m =
[[-0.04  1.46 -0.95 -1.84  0.42 -0.74  0.00  0.10 -1.87  0.14]
 [ 1.84  2.25 -0.35 -1.08  0.38  0.75  1.79  2.26 -2.32  1.70]
 [ 0.46  1.26 -0.43 -1.43  0.25 -0.51 -0.12  0.07 -1.80 -0.05]
 [-0.95  3.45 -2.44 -5.98  0.98 -3.62 -2.45 -2.30 -5.60 -1.89]
 [-0.02  0.24 -0.52  0.66  0.23  1.06  1.90  1.87  0.76  1.85]
 [-0.19  1.28 -0.89 -1.85  0.38 -0.91 -0.31 -0.24 -1.79 -0.15]
 [ 1.84  3.60 -0.89 -3.65  0.63 -1.00  0.08  0.70 -5.02  0.19]
 [ 1.76 -0.36  1.45  1.52 -0.44  1.24  0.56  0.85  0.38  0.28]
 [ 0.98  2.42 -1.14 -1.60  0.63  0.41  1.94  2.26 -2.27  1.97]
 [-0.84  1.05 -1.03 -2.43  0.36 -1.77 -1.46 -1.50 -1.99 -1.19]
 [-1.13  1.51 -0.96 -4.69  0.30 -4.04 -4.54 -4.53 -4.23 -4.07]
 [ 0.65  0.96 -0.37 -0.22  0.24  0.64  1.36  1.53 -0.63  1.32]
 [ 1.56  2.62 -0.91 -1.37  0.60  0.81  2.37  2.81 -2.41  2.33]
 [-0.70  1.11 -0.95 -2.49  0.34 -1.80 -1.54 -1.55 -2.14 -1.28]]
What is the top-right entry?
A: 0.14
The top-left entry: -0.04
What is the entry just left of -1.46?
A: -1.77
What is the entry just left of -5.02?
A: 0.70
What is the top entry of the column that holds the largest entry?
A: 1.46
What is the entry directly below 1.26?
A: 3.45
What is the entry just left of -2.43?
A: -1.03
What is the first entry in the row that holds the smallest entry?
A: -0.95
The last entry, reading row by row -> -1.28
What is the entry just left of 0.60?
A: -1.37
What is the smallest entry?
A: -5.98
What is the entry in the bottom-left corner?
A: -0.70
What is the entry directly below -1.03?
A: -0.96
The fourth entry from the end, reading row by row is -1.54
What is the third entry from the end, reading row by row?
A: -1.55
What is the fifth entry in reading order?
A: 0.42
What is the fifth-last entry, reading row by row?
A: -1.80
The entry directly above -0.84 is 0.98
What is the entry just right of 1.79?
A: 2.26
The entry just right of 3.45: -2.44
The entry directly above -2.30 is 0.07
What is the largest entry?
A: 3.60
What is the bottom entry of the column that holds the smallest entry?
A: -2.49
What is the smallest entry in the last column?
A: -4.07
What is the 3rd largest entry?
A: 2.81
What is the entry just left of 0.19?
A: -5.02
What is the third entry in reading order?
A: -0.95
What is the bottom entry of the column that holds the largest entry?
A: 1.11
What is the entry directly above 1.87?
A: -2.30
What is the entry directly above the largest entry?
A: 1.28
